In the data rows, the value 50 means zero.
How far apart are the two rows of each pair, measured in a hidden way? 0 means very close, and 30 very far. Two or three weighted sums of its numbers give each row a place; it is the straight-line distance between the places.
[40, 39, 80, 74, 52, 45, 51, 38, 56, 44]
[43, 46, 52, 32, 31, 49, 61, 74, 55, 58] -> 18
[66, 64, 47, 72, 48, 49, 40, 49, 45, 46]
[46, 55, 74, 43, 71, 46, 41, 32, 53, 50] -> 8
[59, 32, 47, 34, 39, 55, 65, 71, 56, 52]
[42, 65, 64, 40, 66, 45, 34, 29, 50, 49] -> 11
[38, 42, 62, 48, 33, 43, 67, 38, 36, 47]
[46, 62, 69, 44, 66, 48, 41, 32, 52, 48] -> 15
[47, 42, 31, 44, 41, 44, 17, 26, 43, 47]
[62, 40, 47, 43, 40, 48, 75, 41, 33, 54] -> 10
[39, 36, 74, 72, 55, 46, 53, 51, 56, 45]
[45, 51, 58, 38, 32, 46, 55, 40, 33, 47] -> 21
[35, 34, 37, 55, 50, 65, 47, 59, 62, 57]
[85, 54, 66, 76, 50, 46, 41, 45, 60, 43] -> 17
[62, 63, 38, 82, 50, 46, 39, 44, 44, 44]
[36, 49, 30, 72, 45, 47, 41, 50, 53, 45] -> 3
[47, 60, 59, 50, 64, 43, 40, 25, 56, 49]
[47, 73, 53, 48, 60, 65, 52, 71, 43, 53] -> 10
[72, 68, 51, 73, 52, 48, 39, 51, 43, 44]
[47, 74, 52, 48, 61, 65, 53, 71, 42, 53] -> 8
[47, 59, 79, 45, 68, 45, 40, 19, 55, 47]
[44, 46, 55, 31, 42, 50, 42, 62, 46, 56] -> 12
[49, 59, 18, 44, 52, 50, 66, 51, 53, 44]
[60, 38, 45, 41, 39, 50, 64, 67, 54, 52] -> 7
[49, 46, 54, 48, 30, 43, 61, 36, 38, 47]
[42, 44, 41, 34, 25, 51, 61, 71, 57, 58] -> 9
[39, 42, 43, 47, 82, 55, 66, 77, 41, 60]
[55, 58, 64, 49, 65, 48, 37, 29, 54, 49] -> 9
[37, 39, 66, 75, 46, 46, 37, 41, 54, 44]
[35, 43, 33, 76, 57, 49, 42, 49, 42, 47] -> 5
[43, 59, 46, 53, 57, 44, 61, 43, 63, 56]
[52, 52, 86, 50, 56, 46, 40, 38, 57, 43] -> 22
[52, 64, 50, 47, 58, 49, 54, 49, 63, 55]
[70, 43, 52, 41, 38, 45, 75, 41, 36, 53] -> 17
[71, 60, 44, 73, 48, 49, 40, 48, 47, 45]
[58, 55, 12, 49, 52, 50, 62, 47, 53, 44] -> 7
[35, 46, 64, 68, 49, 45, 46, 47, 53, 45]
[36, 50, 31, 73, 57, 47, 34, 47, 40, 45] -> 6
[63, 35, 48, 31, 38, 54, 70, 67, 47, 53]
[56, 36, 46, 37, 33, 55, 51, 64, 56, 51] -> 3
[50, 57, 63, 40, 65, 46, 44, 25, 47, 49]
[49, 49, 13, 40, 47, 47, 67, 50, 64, 43] -> 7
[59, 72, 51, 54, 60, 69, 49, 75, 42, 53]
[57, 73, 53, 53, 59, 69, 49, 76, 43, 52] -> 2
[42, 59, 41, 39, 59, 45, 51, 41, 71, 48]
[93, 57, 65, 72, 41, 49, 34, 42, 56, 43] -> 10
[39, 41, 64, 78, 47, 44, 52, 44, 58, 43]
[39, 71, 44, 55, 58, 67, 53, 71, 42, 51] -> 14
[46, 54, 63, 43, 64, 47, 40, 29, 54, 49]
[48, 45, 39, 43, 38, 49, 17, 35, 42, 48] -> 15
[90, 56, 65, 70, 48, 50, 35, 48, 60, 46]
[45, 36, 59, 49, 56, 62, 46, 54, 60, 56] -> 9
[45, 39, 48, 48, 56, 66, 47, 67, 57, 58]
[29, 41, 34, 83, 57, 44, 48, 45, 42, 44] -> 16
[51, 40, 35, 40, 35, 49, 21, 28, 37, 48]
[50, 48, 45, 39, 23, 52, 58, 71, 58, 55] -> 16
[38, 40, 65, 74, 42, 48, 52, 42, 52, 43]
[45, 42, 55, 44, 40, 44, 15, 24, 39, 47] -> 11
[61, 39, 58, 41, 39, 45, 82, 43, 35, 53]
[46, 50, 54, 44, 80, 42, 51, 43, 55, 49] -> 20
[45, 38, 65, 49, 90, 52, 51, 79, 38, 59]
[40, 54, 40, 29, 13, 49, 61, 72, 66, 59] -> 28
[45, 40, 33, 46, 31, 48, 02, 25, 43, 46]
[42, 44, 45, 39, 29, 49, 76, 43, 40, 48] -> 11
[52, 55, 73, 49, 56, 50, 42, 51, 55, 44]
[39, 57, 56, 30, 33, 52, 40, 62, 45, 59] -> 7
[50, 66, 43, 43, 44, 48, 55, 47, 75, 57]
[44, 58, 41, 40, 60, 45, 51, 40, 70, 48] -> 10
[48, 43, 55, 43, 35, 45, 62, 34, 40, 45]
[49, 38, 42, 43, 44, 47, 17, 35, 41, 49] -> 7
[43, 50, 71, 55, 55, 45, 48, 45, 56, 45]
[40, 38, 62, 73, 53, 44, 52, 41, 57, 43] -> 11
[52, 55, 73, 49, 54, 51, 42, 51, 57, 44]
[68, 70, 44, 69, 38, 46, 39, 50, 53, 45] -> 8
[32, 47, 37, 41, 24, 48, 61, 66, 54, 57]
[52, 55, 44, 44, 53, 46, 56, 47, 74, 55] -> 16
[38, 58, 55, 32, 44, 51, 34, 60, 34, 57]
[42, 36, 44, 50, 46, 65, 47, 58, 56, 56] -> 24
[53, 46, 69, 45, 51, 46, 42, 50, 65, 44]
[48, 60, 59, 50, 65, 43, 40, 24, 55, 49] -> 14
[50, 52, 70, 51, 46, 49, 41, 43, 52, 44]
[34, 33, 45, 53, 53, 61, 53, 61, 60, 56] -> 18
[33, 50, 48, 42, 42, 53, 41, 56, 37, 56]
[48, 38, 59, 38, 30, 45, 62, 42, 44, 47] -> 7
[68, 70, 43, 70, 39, 46, 39, 50, 52, 46]
[71, 36, 54, 35, 41, 49, 75, 46, 34, 56] -> 9
[39, 42, 50, 49, 30, 47, 62, 36, 38, 46]
[95, 58, 62, 77, 51, 43, 32, 43, 58, 45] -> 20
[48, 73, 51, 50, 53, 68, 53, 70, 37, 52]
[41, 47, 56, 45, 71, 53, 51, 77, 49, 59] -> 20
[47, 53, 63, 40, 62, 44, 42, 31, 63, 48]
[53, 55, 44, 44, 54, 46, 56, 47, 74, 55] -> 11
[49, 65, 43, 43, 45, 47, 54, 47, 74, 57]
[36, 48, 32, 72, 45, 46, 40, 50, 51, 45] -> 23
[59, 40, 54, 34, 42, 54, 65, 75, 51, 52]
[44, 71, 54, 51, 53, 69, 38, 69, 44, 50] -> 9
[44, 55, 14, 43, 50, 50, 66, 48, 53, 46]
[47, 73, 51, 51, 52, 68, 53, 70, 38, 51] -> 7
[44, 43, 56, 48, 84, 51, 51, 70, 41, 59]
[48, 59, 69, 45, 56, 46, 34, 47, 51, 46] -> 14
[55, 59, 65, 49, 64, 49, 37, 29, 55, 49]
[43, 43, 60, 41, 31, 49, 61, 41, 37, 49] -> 17
[46, 52, 58, 46, 55, 49, 55, 50, 54, 46]
[46, 53, 62, 43, 64, 49, 41, 29, 56, 49] -> 7
[35, 41, 50, 56, 80, 53, 52, 71, 40, 58]
[62, 34, 49, 31, 41, 52, 69, 66, 45, 53] -> 22
[98, 54, 65, 66, 46, 50, 39, 44, 55, 43]
[63, 62, 45, 80, 51, 44, 46, 45, 45, 44] -> 9
[51, 52, 69, 51, 46, 49, 41, 42, 53, 43]
[44, 58, 40, 40, 60, 45, 51, 40, 70, 49] -> 16
[89, 55, 67, 69, 48, 51, 34, 48, 60, 45]
[37, 50, 29, 31, 25, 50, 75, 72, 55, 58] -> 9
[46, 43, 53, 55, 83, 49, 51, 71, 40, 59]
[70, 64, 43, 77, 47, 48, 24, 41, 44, 44] -> 18
[48, 60, 45, 47, 56, 49, 55, 46, 64, 57]
[53, 60, 41, 49, 61, 45, 54, 38, 66, 54] -> 2
[38, 56, 45, 30, 26, 47, 53, 71, 51, 58]
[48, 58, 19, 44, 52, 50, 66, 51, 53, 43] -> 12
[41, 39, 30, 77, 56, 49, 42, 47, 45, 45]
[37, 56, 56, 51, 63, 46, 41, 24, 55, 48] -> 13
[59, 30, 48, 30, 34, 53, 68, 73, 66, 50]
[96, 51, 62, 70, 50, 48, 33, 48, 59, 46] -> 12
[40, 54, 44, 43, 72, 47, 52, 40, 59, 49]
[50, 76, 55, 48, 62, 69, 53, 79, 41, 52] -> 12
[48, 38, 43, 42, 43, 46, 17, 35, 41, 50]
[38, 44, 30, 79, 49, 49, 42, 42, 39, 43] -> 14
[41, 41, 59, 51, 76, 54, 36, 69, 42, 56]
[45, 30, 43, 44, 51, 61, 48, 65, 69, 57] -> 19
[49, 74, 50, 54, 56, 65, 53, 72, 45, 51]
[91, 61, 63, 66, 37, 48, 34, 49, 70, 45] -> 3
[48, 68, 51, 47, 58, 70, 53, 76, 46, 53]
[57, 72, 53, 53, 57, 71, 49, 75, 45, 51] -> 1
[47, 58, 61, 45, 69, 44, 41, 22, 56, 47]
[29, 37, 58, 79, 47, 46, 53, 44, 56, 44] -> 14
[68, 72, 45, 71, 52, 45, 32, 47, 40, 45]
[46, 49, 42, 44, 71, 46, 51, 39, 62, 47] -> 7
[43, 51, 52, 36, 47, 51, 41, 53, 38, 55]
[55, 42, 47, 30, 27, 53, 65, 72, 64, 53] -> 8
[46, 54, 40, 44, 73, 43, 52, 33, 62, 48]
[46, 42, 56, 44, 26, 49, 47, 33, 38, 45] -> 27
[37, 51, 44, 50, 72, 42, 58, 36, 60, 47]
[42, 41, 56, 52, 78, 54, 37, 68, 41, 57] -> 11
[35, 43, 65, 67, 37, 46, 53, 50, 67, 45]
[59, 35, 44, 35, 41, 52, 66, 64, 58, 50] -> 10
[69, 38, 67, 34, 45, 48, 75, 49, 34, 54]
[29, 37, 67, 79, 50, 43, 59, 45, 55, 45] -> 20
[54, 35, 48, 34, 37, 56, 66, 71, 55, 54]
[49, 45, 57, 42, 33, 44, 62, 36, 38, 48] -> 5
[43, 37, 65, 69, 46, 49, 57, 44, 51, 44]
[58, 39, 54, 33, 40, 56, 66, 74, 54, 51] -> 16
[42, 72, 41, 45, 59, 70, 67, 78, 42, 53]
[71, 38, 64, 35, 47, 47, 75, 49, 33, 56] -> 9
[43, 57, 65, 46, 61, 45, 25, 22, 53, 48]
[40, 49, 41, 37, 22, 49, 46, 63, 54, 57] -> 10
[45, 60, 33, 45, 54, 50, 69, 48, 67, 56]
[40, 54, 29, 42, 69, 48, 66, 41, 63, 47] -> 9
[47, 57, 45, 44, 73, 47, 52, 42, 59, 47]
[60, 40, 49, 42, 37, 48, 75, 41, 35, 53] -> 17
[43, 53, 54, 35, 44, 51, 41, 56, 39, 57]
[41, 64, 65, 39, 53, 46, 40, 31, 62, 50] -> 10
[40, 38, 30, 73, 54, 46, 43, 50, 52, 44]
[60, 39, 57, 41, 43, 44, 81, 43, 32, 55] -> 15
[37, 56, 65, 49, 65, 44, 47, 26, 54, 48]
[37, 42, 32, 80, 51, 48, 27, 41, 44, 42] -> 17
[32, 49, 58, 40, 44, 49, 47, 58, 38, 56]
[40, 42, 23, 40, 34, 50, 31, 34, 45, 48] -> 16
[35, 45, 65, 68, 35, 47, 52, 50, 68, 45]
[96, 57, 60, 77, 48, 45, 33, 43, 61, 44] -> 5
[67, 37, 48, 40, 38, 56, 62, 70, 55, 51]
[47, 60, 46, 47, 56, 49, 55, 46, 64, 57] -> 20
[58, 36, 47, 35, 45, 50, 65, 64, 53, 51]
[65, 41, 42, 33, 42, 49, 88, 48, 31, 57] -> 11
[39, 41, 57, 47, 82, 55, 52, 76, 40, 60]
[41, 41, 44, 43, 40, 64, 46, 65, 71, 58] -> 23
[54, 51, 65, 50, 59, 45, 41, 41, 57, 44]
[46, 62, 11, 41, 53, 47, 59, 47, 49, 46] -> 11
[47, 60, 30, 46, 56, 49, 69, 47, 65, 57]
[50, 49, 12, 40, 48, 46, 67, 50, 63, 44] -> 16
[34, 44, 65, 67, 34, 47, 53, 50, 68, 45]
[29, 37, 66, 78, 49, 44, 59, 45, 56, 43] -> 8
[43, 42, 59, 51, 75, 54, 51, 70, 36, 57]
[32, 49, 57, 41, 43, 50, 47, 58, 38, 56] -> 11
[45, 36, 42, 48, 55, 62, 47, 58, 60, 58]
[72, 61, 55, 73, 55, 46, 40, 51, 45, 45] -> 16
[53, 43, 56, 39, 32, 48, 66, 36, 30, 48]
[41, 53, 28, 42, 72, 46, 65, 41, 60, 50] -> 25
[50, 72, 49, 47, 61, 66, 53, 71, 45, 53]
[71, 40, 52, 36, 45, 45, 75, 39, 33, 54] -> 7
[53, 42, 60, 54, 83, 54, 47, 75, 40, 58]
[37, 59, 58, 31, 43, 51, 34, 60, 33, 57] -> 19
[47, 71, 51, 51, 56, 68, 38, 68, 41, 51]
[47, 50, 50, 44, 79, 44, 52, 42, 59, 48] -> 16
[46, 60, 10, 40, 39, 48, 65, 49, 63, 45]
[41, 49, 56, 45, 84, 51, 44, 75, 36, 59] -> 27
[47, 37, 33, 43, 36, 49, 17, 33, 44, 49]
[30, 41, 26, 84, 55, 47, 42, 44, 42, 43] -> 16
[50, 51, 11, 44, 52, 49, 65, 48, 54, 46]
[38, 43, 31, 80, 53, 48, 27, 41, 43, 43] -> 17
[35, 46, 66, 68, 50, 45, 45, 47, 52, 45]
[35, 40, 58, 55, 83, 50, 58, 73, 40, 57] -> 12
[35, 34, 43, 54, 53, 62, 53, 60, 60, 57]
[95, 60, 69, 70, 52, 48, 34, 51, 57, 45] -> 19
[96, 55, 60, 71, 53, 46, 34, 41, 62, 42]
[38, 59, 57, 31, 42, 53, 35, 60, 36, 56] -> 14
[71, 38, 64, 35, 48, 46, 75, 49, 32, 56]
[48, 39, 58, 41, 31, 48, 61, 41, 38, 48] -> 10
[50, 49, 12, 40, 48, 46, 67, 50, 63, 44]
[45, 36, 57, 45, 81, 51, 52, 78, 48, 58] -> 22
[48, 60, 59, 50, 65, 43, 40, 24, 55, 49]
[58, 55, 13, 50, 52, 50, 62, 47, 53, 45] -> 11
[40, 50, 73, 54, 49, 47, 49, 45, 61, 42]
[37, 38, 64, 75, 45, 47, 37, 41, 55, 44] -> 12
[40, 41, 58, 48, 32, 45, 68, 38, 38, 47]
[60, 40, 58, 40, 41, 45, 82, 43, 34, 53] -> 6
[46, 79, 51, 45, 60, 66, 46, 75, 39, 52]
[35, 40, 50, 56, 81, 53, 51, 71, 40, 58] -> 21
[42, 40, 55, 51, 77, 54, 37, 68, 42, 56]
[44, 49, 57, 36, 17, 47, 62, 42, 48, 46] -> 26
[73, 66, 41, 80, 50, 43, 38, 44, 45, 44]
[45, 40, 48, 47, 54, 66, 47, 67, 60, 57] -> 9
[30, 38, 57, 79, 46, 48, 53, 43, 58, 43]
[58, 72, 52, 53, 60, 69, 49, 76, 42, 52] -> 18
[35, 39, 58, 55, 85, 49, 57, 73, 39, 59]
[67, 48, 55, 32, 43, 46, 67, 45, 28, 55] -> 26
[40, 38, 32, 73, 55, 46, 43, 50, 52, 43]
[53, 45, 69, 45, 53, 46, 42, 50, 64, 45] -> 17
[47, 54, 40, 44, 73, 43, 52, 34, 63, 48]
[35, 49, 30, 31, 24, 51, 75, 73, 56, 58] -> 16
[39, 54, 06, 51, 49, 47, 66, 44, 54, 43]
[48, 42, 31, 44, 41, 45, 17, 26, 42, 47] -> 13
[46, 43, 57, 45, 26, 48, 47, 34, 38, 45]
[42, 59, 42, 40, 60, 45, 51, 41, 69, 48] -> 25
[48, 45, 39, 43, 38, 49, 17, 35, 41, 48]
[37, 56, 64, 49, 66, 44, 47, 26, 54, 48] -> 18
[45, 35, 40, 49, 56, 63, 47, 56, 62, 56]
[62, 60, 45, 53, 58, 48, 51, 45, 64, 56] -> 14
[50, 51, 68, 51, 49, 49, 27, 40, 58, 43]
[40, 44, 47, 78, 60, 45, 41, 39, 43, 43] -> 15
[50, 73, 67, 49, 64, 65, 52, 66, 41, 52]
[53, 55, 44, 43, 54, 46, 56, 47, 74, 55] -> 13
[96, 50, 63, 66, 47, 45, 36, 50, 69, 44]
[50, 54, 08, 45, 56, 45, 66, 41, 53, 43] -> 11
[36, 52, 44, 50, 73, 42, 58, 36, 60, 47]
[47, 48, 41, 41, 71, 43, 53, 40, 68, 48] -> 3
[67, 46, 54, 30, 29, 48, 75, 47, 43, 56]
[42, 50, 40, 33, 27, 47, 61, 66, 56, 58] -> 8
[69, 72, 45, 71, 52, 45, 32, 47, 40, 45]
[53, 54, 43, 44, 54, 46, 56, 47, 75, 55] -> 16
[52, 46, 70, 45, 52, 46, 42, 50, 65, 45]
[46, 55, 12, 47, 48, 48, 50, 40, 52, 44] -> 17
[67, 64, 47, 73, 52, 48, 38, 49, 41, 47]
[35, 57, 65, 49, 64, 44, 48, 26, 56, 48] -> 5
[41, 48, 41, 36, 20, 51, 47, 63, 57, 55]
[37, 49, 44, 32, 24, 51, 61, 71, 55, 58] -> 4
[53, 54, 43, 44, 56, 46, 56, 47, 72, 56]
[47, 50, 51, 44, 78, 45, 52, 42, 60, 49] -> 11
[50, 48, 62, 42, 34, 48, 62, 43, 35, 47]
[41, 41, 43, 43, 40, 64, 46, 65, 71, 58] -> 20
[45, 41, 32, 46, 32, 48, 02, 24, 43, 47]
[43, 49, 34, 39, 37, 46, 09, 32, 38, 49] -> 7
[72, 37, 54, 35, 41, 49, 75, 46, 35, 55]
[43, 42, 30, 74, 57, 48, 46, 43, 35, 45] -> 18
[50, 76, 55, 48, 63, 69, 52, 78, 40, 53]
[44, 52, 52, 42, 45, 48, 39, 56, 36, 58] -> 9
